Each path below is one point turned by a fixed rotation once a step. After each direction that follows a path, write how fast that rotation turns it, in degrees a step (0 if it stays still).
Each turn is a multiple of 5 degrees from 10 to 175, or 0.
Each row of a path follows its step; steps can be skipped.
Path 1:
step 1: [-13  -2  -9  12  -9  -4 -10   2  -9 -26   1   0   9  -1   6   7  10   1
  10   4   8   4   8  12  36   6 -12 -12 -20 -22   8 -11   5 -37  -1 -12
  12  17  19   7   9  -6  19  19   4  -5  -7 -24   4   4   0  20  16   8
  -2   0   2 -14  14 -19   6 -10  -7  19  12  -6]
step 2: [  8   3 -10  -7  16   1   4  -5   3  -5   5 -13  17 -26  -4   0   0   5
 -20   3  12 -20   4 -11  -8  47  -2  -8   7  10  14   1 -37  -3   7  -1
   9  12   1   2  -2 -15 -20 -10  -2  -7  23  -9 -15   2  12 -11  -5 -18
 -15   4   0  10  -6 -32   1  -4  -8  -1   1  14]
step 6: [ -4   1 -15  15   4 -15  22   8 -15 -21   3   3  15   1   7 -11   1 -33
  17   3   1  29   7 -11  10 -19 -11  -3  -1  -7 -12  -7  25 -11   3  -4
 -12  10   9   8  25  -6   3   1  -3  -8  17 -18  -6 -10  -7  -6  -6  -2
 -11  -1  -1   7  12  -1  29  -2   1   8  -6 -35]
step 8: [-10  -5  -7 -28  -9  -5   1 -35   2   6  21 -12 -10 -25  12 -13   3  36
  -3   8  -4 -12 -21  14   9 -16   6   3  -9  -1  11 -22  13   8 -14 -11
  27  -3  -8   7  15   4   0  10  22 -10  -7   0   6   0  -2 -22   0   6
 -12  -5   5   4   9   3  -4   0  -4  18  17  -3]
step 12: [ -8  -5  -7  -3   9  22   2  -9  18   2 -23  -9  -6   6  10  13   3 -10
  18 -20  27 -19  11   9 -18  -1   7   9 -11   0 -12  -1  19  -8 -14  -3
 -30  18  10  -3  13 -17   4 -26   4  18  -6   2  17  13  -7  26  -9   5
   2 -10  -4 -17   3  22   9   1 -13  -7   1  19]
step 14: [ 12  17 -16  23   8 -18   4   5  23  26 -11 -28   8  -4  -7 -18   6   3
  -7  28  22  -2  13  -9  19   5   4 -27  20   0   6   3  -8  26  13  14
   6 -15   0   6  11   4  12   2  -5   6   4   4  -2   6  15  -9 -12  -9
 -21  -1   8   5  15   7  11  -4  -3   6 -16  13]
step 15: [  8   6 -16 -19   1   6   4   0   0  17 -13  17 -23  -1   2  -9   0   8
 -11   3  -3   0  -1   9 -13  -2   8  -9   5  -1  -6  -8  -4  22 -10   2
  -1 -19   3 -10   2 -10  -1  13 -13 -10  18  29 -29   8   3   1  16  25
  23 -17   6   9  -7   7  -3 -19  21  -6  27 -33]
step 17: [-19  -7  -2  16  12   4 -16  -8   4  -2  -4  10  -7  17  10  19 -14  -5
  26   5  12 -17  -8   0 -17  -1  -7   6  11  -4 -10  -5 -12 -17  -1 -12
  -3 -16  10  12  18 -14 -37   0 -19  37 -10   7  10  -2 -15   6  -2  -5
  10   5 -14  -2  25   2   0  -2 -13  18   5   1]
step 18: [ -5   7 -11  -6  -9  13  12  21  -8 -21  -1  -1   5   5   0   8 -19 -29
  -5   7  -1  16   5 -15  -2   3  12  20   3  28   5   5  13 -12  -7 -11
  23  10 -16 -11 -12  -4   5 -24 -18 -13   3   6  11 -15   7   9  28   2
 -23 -11  -9  -3  17 -18   3  14 -13  -3   3 -14]
Directions:
[-3  1  2 -2  4 -3 -1 -5  3 -8  3  0  1  1 -4  3  0  0 -3 -2  0  2  5  3
 -3 -3  0 -3  1 -6  0  2  4  0  4 -4 -4  1 -6 -5 -2 -6 -3 -2 -2  1  2 -3
  2 -3 -4  7 -3  1 -4  1  0 -2  7 -2 -4 -5  0  2 -2 -3]  65
[ 3  2 -2 -2 -3  5  0  3  4 -2 -5  0 -2 -1  2 -3  2  4 -3 -3  1  2 -5  3
 -4 -2 -5 -2  1 -7  4  1  4  3  1  2 -3  0  0 -2 -2 -3  1 -3  6  3  3  1
 -4 -4 -1 -7  3 -4 -3 -2 -6 -7 -2  3 -3  5  4 -2  3 -2]  90
[ 3  0  0 -5 -3  2  3  5  2  0 -3  0 -1  6 -1 -8  0 -2  3 -2  3 -5 -2 -3
  2 -9 -1 -1  6 -2  2 -2  0 -3 -4  2  4  7  1 -2  0 -1 -1  3 -4  1  3  0
 -2  3 -7  7  0 -4  2  2  4  1  3 -2  1 -3 -1  0  2  3]  130
[ 0  2 -8 -3  5 -2  0 -7 -1  2 -3 -1  2  3  5 -6 -5  0 -1 -2  0  7  7  1
  2 -7 -2  0  0  1  1 -3 -6  0  0 -1  2 -3 -1  1  2  1  2  0  1  0 -2 -1
 -3 -5 -1 -3  2 -2  8 -1  0 -2  1  3 -1 -4  2  0 -5  2]  45
[-1  3 -4  1 -1 -2 -3  0  4 -3  0  0 -6  0  8  1  4  4  6  2  1 -3  1 -4
  4  0 -2 -5 -6  1 -3 -2  7  5 -2 -2  0 -7  1  4  1  0 -4  0  1  0  1 -5
  3  1 -5  4  0 -2  5  2  0 -1 -3 -1 -3 -2 -4 -1  3 -4]  160
[-3  2 -1 -7  4  0  0  1  4 -4 -2  0  3 -5  2  2 -4  0  6 -4  2 -4  1 -2
 -2  1  2  0  4  0  2 -2  2  1 -3 -2 -4 -1  3 -3  0  0  0  1 -9  0  1  4
 -2 -5 10  1 -2  1  5  2  1  2 -5 -2 -7  4  2  0  3  3]  140
[-2 -2 -4 -7 -2 -1  1 -3 -2 -6 -7 -1  1  2 -3 -1 -2 -2 -2 -4  0  1 -7  0
  3  4  0  2 -3  1  1  6 -2  6  0  5  3  1 -2  5 -1  1 -7  0  2 -6  2  4
  3  3  0  2 -3  2  3 -3  1 -2  3 -3 -5  1 -1 -2 -5 -2]  135
[-1  2 -2 -1  0  2 -1 -3 -1 -2  1  2 -5 -1 -5  4  0 -6  3  0 -2 -4  0  6
 -3 -4 -6 -1 -5  3  0 -2  0  5  4 -1  3  7 -4  0  3 -2  5  4 -3 -1 -3  1
  4  5 -1 -3 -1 -2  0 -1 -2  3 -4  6 -5 -2  2 -4  3  5]  90
Path 2:
step 2: [  2  -8 -16  -4 -30 -21  22   5   0  13   2   6   0  -7   0  17  -4  -3
  14  -7  -1   8  26   9   5  -7   4  -3  -9   3 -12 -32  15 -10 -17 -11
   5   7  10  -6   3  -1   7   8  -8  13   1  -6 -16  26   5   5  11  15
  -8 -17  -1  21 -14   7  15   0  -9 -18  33  -4]
step 4: [ -2  -5  -6  13   7  -2  12   6  -2   6  13 -15  -8  -7   3   6   1  -8
  12  19 -24   0 -19   7 -21  -4   1  13   5  -4 -11  12  -4   6  39  -1
  -3   5  17  -6  -5   2 -37   0  -4  -6  -9   5  14   4  18   7 -16  -1
  -6   3  -7  -9   0  -9  -3  -8  14 -17   6  41]
step 5: [ 17   8 -27   7  -5   0  -5  11  -8   4 -14  -2  15 -15  -2  -3   0 -16
  -6  -8   1 -17  -2   9  25   3 -17 -11   5   5  -2 -17 -12  23  -4   5
 -13   9 -19 -11   3   1 -10 -38   4  13  -2 -18  12  -9  28  12 -17   9
  28  -7   0  10  -1   4   9  -3  -5  -3 -11  -8]
step 6: [  9 -19  -1  -4   6  -7  -5  -8  22  15  -3  23  -3   6  17   1  -2   4
  -7  30  22  -4   9   4  15  29  16  -4  20  -2   7   1  -7  10  -9 -16
   8   9  19  -7 -25   1  19 -13   2 -17   6  -9 -16  -6   6  14   7   1
 -11  27  -9 -12  -3 -10  10  15  12   7  -9  -5]
step 8: [-14  28  10   9   5  30   8   3  14  -4   1  -9  23  -2   9 -11   0  10
  -6   0   0 -19 -20 -10   7  -6  13  20   5 -11   5   2  19   4   0 -11
  -5 -14 -15 -10  -2  15  18   3   3   0   1  -4  25  19   5  27  16 -21
   3 -31  -1  12   8   8  -3  -2  -4   9 -10   2]
step 10: [ -3 -20   1  -5 -11  -7   5 -18 -14  13   0  -6  21   8  -1   6 -11   7
  14  -3   8  17  13  19  28 -13 -16   6 -11   4 -17   4  15 -15   2  -8
  15  17   4  28  -2 -19  -1 -26  13   4   3   7  -7  21   5 -13  -1  14
  13 -16  -1 -10  11  -6  -3  -8 -13  19 -20  -8]
step 13: [ 11  -7   0 -22   4  21  -3   8  -7 -10   1  -2  13 -10 -10  17   6   0
   4  13 -11  10 -28  -2 -12  -7  -4  -1  13  12  -5  -3  -4  -1  21 -21
  -7  -4   2  -8   6  -3 -16 -33  27  13  -3  -7   4 -10   7  12   1 -16
  -1 -12 -17 -28   5   8  14  28  19   6  -6   4]
step 17: [-13  13  -8  13 -13   4  27 -10   2   3 -22  -3   2  -4   8   1 -10  24
  -4 -17 -24   0   4 -13  16  -4  18  -6  -4   3   2  27 -12   5   6 -15
 -11  11  -7   6 -17  -1 -16  -6   5   4  17  -8  28 -16  -6   4  -9  -9
  10 -23  17  20  17  17   0  -2 -13  -7   3  -3]
step 18: [  0   6  13   0  12  -5  11 -18 -12  -4  32   0   3   3  -2   4   9 -18
 -10  -3  18   5   0  16  11 -13   1  16  10  13  20  -6 -29 -20  11 -12
   3   4   2 -10 -26  -8   3 -26   1 -17  19 -15 -22  -9   6 -21  15  -5
  -2  -2 -11  11   7   1  -2   3  -9  -3 -16 -14]
Directions:
[-2 -6  1 -3  3  4  1  1 -9 -3 -3 -6  5  2  2  1 -5  0  1  0  0  4 -1 -1
  8 -3  1  1  2  3  4  1  3  0 -1  2 -2  1 -7 -2  4  2  1 -5 -6  3  5 -4
 -2 -2  1  2  1  3  0 -4  3  0 -6  0  1 -3  0  4  1 -2]  145
[  1  -4   7   2   2  -4   7  -1   3   2   1   4   4   1   3  -1   2  -1
   0   1   0   2   0  -2   3  -2  -3   6  -3  -3  -1   2  -2   4   1   1
  -3  -3   2  -1   3   7  -1   5   1   0   1  -1  -2  -6  -1   1  -4   3
  -5   1   0   0   1 -10   3   2   6  -4   5  -1]  145
[-4  5 -5 -5  2  1 -5 -2  2 -2 -1  0  1 -2  3 -3 -6  1  3  0 -1  2  6 -2
 -1 -6 -3  2 -2  3 -2 -6 -3  3 -3 -4  2  1  1 -1 -1  4  3  0 -6 -1  1 -4
 -3  1  0 -2 -4  4 -6  2 -1 -5  6 -3  0  4 -6  2 -1  3]  85
[ 4  3 -1  3 -7 -1  2  6 -3  0  5 -2  1 -5  0 -1 -4 -2  1  2 -1  5 -3 -1
  3  7  3 -2 -9 -2  5 -1  1  1 -5 -4  1  0 -1  0 -3 -2  2  7 -2  0  1  1
 -3 -1 -6  1 -1  0  0 -3  2 -6 -1 -1  1  1  2  1 -5  3]  80
[ 4 -1  1  0 -2  2  1 -6  2  0 -4  1  1  3 -2  8 -4  5  0 -5  2  0  7  4
 -1  4  2 -6 -2  1 -4  2 -3  0  3 -6 -3  2 -2  7  1 -2 -1  2  5  2  7 -1
 -3 -2  1  3  4  1 -3  1  3 -3  0 -1  5  5  2  2  1  2]  100
[ -1   1   1   1  -3   4 -10   4   0   3   0  -5  -5   1   4  -1  -1  -2
   3   3  -1   0  -1  -2   2   0  -5   0   1  -3  -2   0   1   3   0   4
  -6  -6   2  -1  -3  -9  -1  -2   3   2  -1  -6  -3  -5   4   2   0   3
   3   4  -1  -3  -1  -2   3   4   4  -1   3   2]  45
[ 5  1 -7  1 -4 -1 -2 -1 -2  3  5  6  3  1  4  4  3  1  2 -2 -4  3 -4 -2
 -3 -8 -3  4  2 -3  0  0 -4  2 -1 -4  2 -3  1  3  4  0 -1  3  1  3  5  2
  2  3  5 -1  2  3  2  0  1  1 -5  0 -5  0  4  9  0 -1]  125
